The same turns and mirrors carry the whole set onto itself and the rows of a family onto each other. Which other rows belong to the same family as each row named below? List them in the order they appear above.
These 30 rows form 5 families of 6 rows each.
j_574: [ 0.93  0.06 -0.42  0.09  0.31 -0.25  1.56 -1.52 -0.83  4.71  2.21  2.62
 -0.11 -0.80 -0.53 -0.40 -3.79  0.33 -1.41 -0.05  0.78 -0.58 -2.26 -2.11
 -0.42  3.39  0.39  0.24  2.98  0.83  0.37 -0.43 -1.57 -2.19 -2.99]
j_248: [-0.82  3.33 -2.04  4.19  0.72 -1.01  1.56 -0.13  1.76  0.86  0.19 -0.64
  0.08 -1.24  0.30 -0.41 -1.13 -2.23 -1.60 -1.57 -1.26 -2.51  0.21 -2.45
  1.53  0.37  0.01  1.62 -1.06 -1.36  3.13 -0.52 -3.45  1.54 -1.99]
j_236: [-0.95  3.12 -2.19  4.64  0.69 -1.02  1.85  0.24 -0.29  0.72  0.98 -0.32
  0.82 -1.53  1.05  0.79 -2.19 -2.27 -1.20 -1.78 -2.00 -2.25 -1.06 -2.06
  1.75 -0.19 -1.27  2.01 -0.62 -1.42  2.69 -0.40 -2.65  1.81 -1.34]
j_947: [-0.97  2.95 -2.80  3.60 -0.41 -1.58  1.58 -0.46  0.43  0.81 -0.22 -0.70
  0.36 -0.65  0.98  0.53 -1.30 -1.81 -0.32 -1.54 -2.01 -2.46 -0.33 -2.37
  1.15 -0.47 -1.06  1.02 -0.80 -1.81  3.06 -0.51 -2.98  1.83 -2.09]
j_296: [ 1.73  1.82  1.01  3.41  0.50 -2.88 -1.31  0.08  0.01 -1.29  0.39  0.01
  0.72 -0.86  1.16 -1.79 -2.17 -1.01 -3.60 -1.31 -2.60 -1.67  1.66 -2.91
  1.23 -0.28  1.71  1.30 -0.07 -3.34  5.14 -0.27 -0.40  1.08 -1.29]
j_326: [ 3.24  1.24 -1.81  1.83  0.60 -0.72 -1.15 -0.93 -1.88  1.58  3.31  2.62
 -1.81 -2.50  2.05  0.29 -1.83  0.82  0.08 -0.16 -0.37 -1.37 -4.14 -0.65
  0.24  3.58  1.22  4.21  1.92 -2.44 -0.47 -1.46 -0.69  0.15 -0.21]
j_265: [ 1.04 -0.64 -0.67  0.05  2.30 -1.00 -0.65 -1.76 -2.73 -0.15  2.92  3.18
 -0.60 -2.71  1.73 -0.20 -3.03 -0.20 -2.10  1.07 -1.85 -1.09  0.00 -2.51
 -0.40  2.91  4.80  1.32  1.73 -2.72 -0.56  0.49  1.51 -0.70  1.18]
j_878: [ 1.43  0.94  0.71  2.57 -0.32 -3.14 -0.93  0.50 -1.34 -1.04  0.49 -0.83
  1.16 -1.09  1.76 -0.73 -3.03 -0.43 -2.56 -1.94 -2.93 -1.34  1.15 -3.60
  0.94 -0.76  1.80  1.22 -0.36 -3.87  4.76  0.04  0.42  1.43 -1.30]
j_619: [ 0.09  1.59  0.28  1.50  0.98 -1.66  0.58 -0.14  0.97  1.53 -0.85 -0.98
  1.76 -2.15  0.09 -0.43 -1.03  0.53 -4.44 -2.97  1.67 -2.26  1.53 -3.01
  1.09  0.39  2.60  0.65 -1.03 -2.37  2.78  1.34 -1.54  0.27 -4.05]
j_608: [-1.29  1.04 -0.06  0.36  0.17 -1.89  0.62  0.14  0.49  2.13 -1.08 -1.27
  2.33 -1.68  0.35  0.45 -1.71  1.00 -3.01 -3.13  1.07 -2.39  1.15 -3.49
  0.39  0.29  1.95  0.03 -1.17 -2.22  2.40  1.63 -1.17  0.54 -4.11]
j_760: [ 1.68  1.46 -2.49  2.74  0.16  0.37 -1.63 -1.63 -1.31  2.65  2.08  2.65
 -2.14 -2.15  2.15  0.46 -1.09  0.98 -0.02 -1.03 -1.41 -1.14 -4.21 -0.64
  1.07  4.15  0.47  3.61  1.63 -2.16  0.15 -1.03 -0.87  0.08  0.24]
j_462: [ 2.00  0.75 -0.81 -0.87  0.69 -0.68 -0.04 -1.56 -0.71  3.47  2.35  3.35
 -0.52 -0.68 -0.44  0.24 -3.39  0.96 -1.08  0.77  1.41 -2.17 -2.79 -1.42
 -0.56  4.16  1.06  0.78  2.89  0.64 -0.11 -1.11 -1.36 -1.35 -2.62]
j_925: [ 0.77  1.18  1.04  2.17  0.31 -3.08 -2.26  0.94 -0.92 -0.50  0.56 -0.49
  1.58 -1.47  0.66 -1.27 -3.33 -0.13 -3.30 -1.36 -3.10 -2.53  1.23 -2.45
  1.20 -0.04  2.25  1.12  0.27 -3.37  4.85  0.65  0.86  1.47 -0.49]
j_940: [-1.32  3.13 -2.48  4.60  0.82 -1.37  1.81 -0.50  1.16  0.89  0.52 -1.31
  0.61 -1.92  1.22  0.36 -1.78 -1.57 -1.12 -2.06 -1.30 -1.29 -0.83 -2.05
  1.20 -0.50  0.09  1.79 -0.69 -1.01  2.70 -0.89 -2.42  2.39 -1.75]
j_648: [ 2.31  0.88 -2.13  2.43  0.43 -0.87 -1.07 -2.31 -1.93  1.36  1.69  3.40
 -2.00 -1.90  2.39  0.16 -2.02  0.32  0.77 -0.45 -1.41 -0.56 -4.54 -0.73
  0.23  3.73  1.15  4.08  1.45 -2.39  0.35 -0.76 -0.83 -0.48 -0.45]
j_908: [-0.53  1.93 -0.74  0.81  0.30 -1.09  0.54 -0.67 -0.18  2.34 -1.05 -0.82
  2.62 -1.22 -0.35  0.50 -1.22  0.81 -4.31 -2.23  1.36 -2.89  0.37 -2.41
  0.26  0.22  1.58  0.68 -1.07 -2.01  1.76  2.11 -0.88  0.00 -4.79]
j_564: [ 1.78  0.80 -1.73  2.84  0.09 -1.19 -2.08 -0.82 -1.47  2.51  2.75  1.72
 -2.04 -2.82  2.42 -0.71 -0.96  0.97  0.62 -1.21 -1.49 -0.39 -3.78 -0.03
  0.65  3.47  0.39  3.25  2.29 -2.84  0.68 -0.79 -0.67  0.09  0.53]
j_47: [ 1.89  0.11 -1.57 -0.93  0.68 -0.65 -0.26 -1.47 -1.37  4.06  1.69  3.52
 -0.41 -2.04 -0.76 -0.73 -4.32  1.35 -1.40 -0.16  1.18 -0.98 -2.40 -1.48
 -0.36  3.53  1.08  0.89  2.59  0.81  0.52 -0.19 -1.64 -1.82 -3.02]
j_220: [ 1.90  1.28  1.02  3.05  0.86 -3.13 -3.18  0.09 -0.82 -1.01  0.01  0.32
  0.44 -1.46  0.70 -0.75 -2.62 -0.07 -2.18 -2.02 -3.03 -2.26  0.85 -2.39
  0.86  0.36  1.82  1.03  0.00 -2.88  4.94 -0.30  1.03  2.23 -0.71]
j_363: [ 1.57 -1.81  0.49 -0.43  2.39 -1.32 -0.21 -1.43 -2.20  0.65  2.59  3.37
 -0.46 -3.37  1.37  0.93 -3.83  0.50 -1.14  0.33 -1.55 -0.78 -0.48 -2.48
 -0.51  3.54  4.91  2.23  1.96 -2.57 -0.16  0.77  0.72 -0.86  0.33]
j_346: [ 0.73 -0.99 -0.26 -0.83  1.71 -1.13 -0.36 -1.31 -2.29  0.76  3.10  1.93
 -0.27 -2.69  0.99 -0.57 -2.37 -0.14 -1.47  1.23 -1.40 -0.56  0.47 -2.28
 -1.57  2.49  5.14  1.47  1.78 -3.22 -0.93  1.21  1.08 -0.88  0.13]
j_159: [ 1.23  0.20 -0.79 -0.48  0.35 -0.22  0.68 -1.78 -0.87  4.40  1.48  3.15
 -0.38 -0.99 -0.69  0.03 -4.71  1.12 -2.53 -0.42  1.10 -1.43 -2.46 -2.18
  0.37  3.67  2.16  0.31  2.83  0.72  0.37 -0.24 -0.86 -2.30 -2.48]
j_276: [ 0.80 -0.31 -0.90 -0.46  0.94 -0.43  0.24 -2.16 -0.56  3.90  1.13  2.94
 -0.55 -1.01 -0.79  0.51 -3.75  0.76 -0.12  0.18  0.80 -1.73 -2.70 -1.58
 -0.13  4.79  1.92  0.46  2.35  0.63  0.33  0.24 -1.13 -2.11 -2.74]
j_970: [ 0.12  1.68 -0.82  0.67  1.00 -1.70  0.19 -1.14 -0.21  1.11 -1.45 -0.46
  1.86 -2.13 -0.73  0.66 -1.87  0.60 -4.00 -2.71  1.59 -2.41  0.71 -2.86
 -0.32 -0.11  3.36  0.56 -1.55 -1.95  1.21  2.01 -0.39  0.60 -4.71]
j_80: [ 1.55 -1.19 -0.68 -0.49  2.72 -0.54 -0.86 -1.40 -2.75  0.30  3.39  3.08
 -0.16 -3.42  0.94 -0.44 -3.50 -0.06 -1.15  1.61 -1.63 -0.61  0.15 -2.60
 -1.39  3.93  3.75  1.59  1.47 -1.88  0.04  0.32  1.17 -0.12 -0.02]
j_20: [ 2.88  0.69 -2.86  2.03  0.64  0.42 -1.69 -1.11 -1.83  2.60  2.60  2.52
 -1.98 -3.15  1.31  0.35 -1.37  0.47  0.69 -0.44 -1.64 -0.74 -3.44 -0.80
  0.56  3.88  0.93  4.39  1.47 -2.39 -0.02 -0.51 -1.10  0.43 -0.32]
j_7: [-0.53  2.94 -2.04  4.15  0.85 -0.66  1.73 -0.16  0.69  1.36  0.21  0.46
  0.09 -1.32 -0.23  1.46 -2.74 -2.17 -0.86 -2.19 -1.86 -1.96 -1.10 -2.79
  1.36 -0.13 -0.80  1.97 -0.85 -0.29  2.59 -0.94 -2.97  2.23 -2.16]
j_448: [ 0.37  1.37 -0.22  1.54  0.74 -1.48  0.39 -1.32  0.70  2.21 -1.09 -1.76
  2.59 -1.21  0.19  0.50 -0.73  0.75 -3.89 -2.62  1.37 -1.75  0.99 -2.54
  0.39 -0.17  2.18  0.44 -0.43 -1.68  2.61  1.28 -0.25  0.74 -4.83]
j_666: [ 0.80  1.21  0.87  2.38  0.36 -3.12 -1.82 -0.17  0.45 -0.39  0.28 -0.48
  1.12 -0.95  0.76 -0.93 -2.78 -0.25 -2.81 -0.98 -3.53 -1.12  1.51 -2.40
  0.83 -1.27  2.43  1.27  0.60 -2.78  5.00 -0.12  0.31  2.11 -0.81]
j_504: [ 1.47 -0.72  0.41 -1.12  2.33 -0.92 -0.39 -0.57 -1.71  0.72  4.00  2.82
 -0.51 -2.94  0.77  0.58 -3.13  0.45 -1.47  1.37 -0.78 -1.75 -0.52 -2.55
 -1.22  3.58  4.47  2.25  2.04 -2.02 -0.87 -0.17  0.75 -0.10  0.23]

The rest of the family of j_276: j_947, j_878, j_608, j_648, j_363
The rest of the family of j_925: j_236, j_265, j_760, j_908, j_159
The rest of the family of j_80: j_940, j_47, j_20, j_448, j_666
The rest of the family of j_7: j_574, j_564, j_220, j_346, j_970

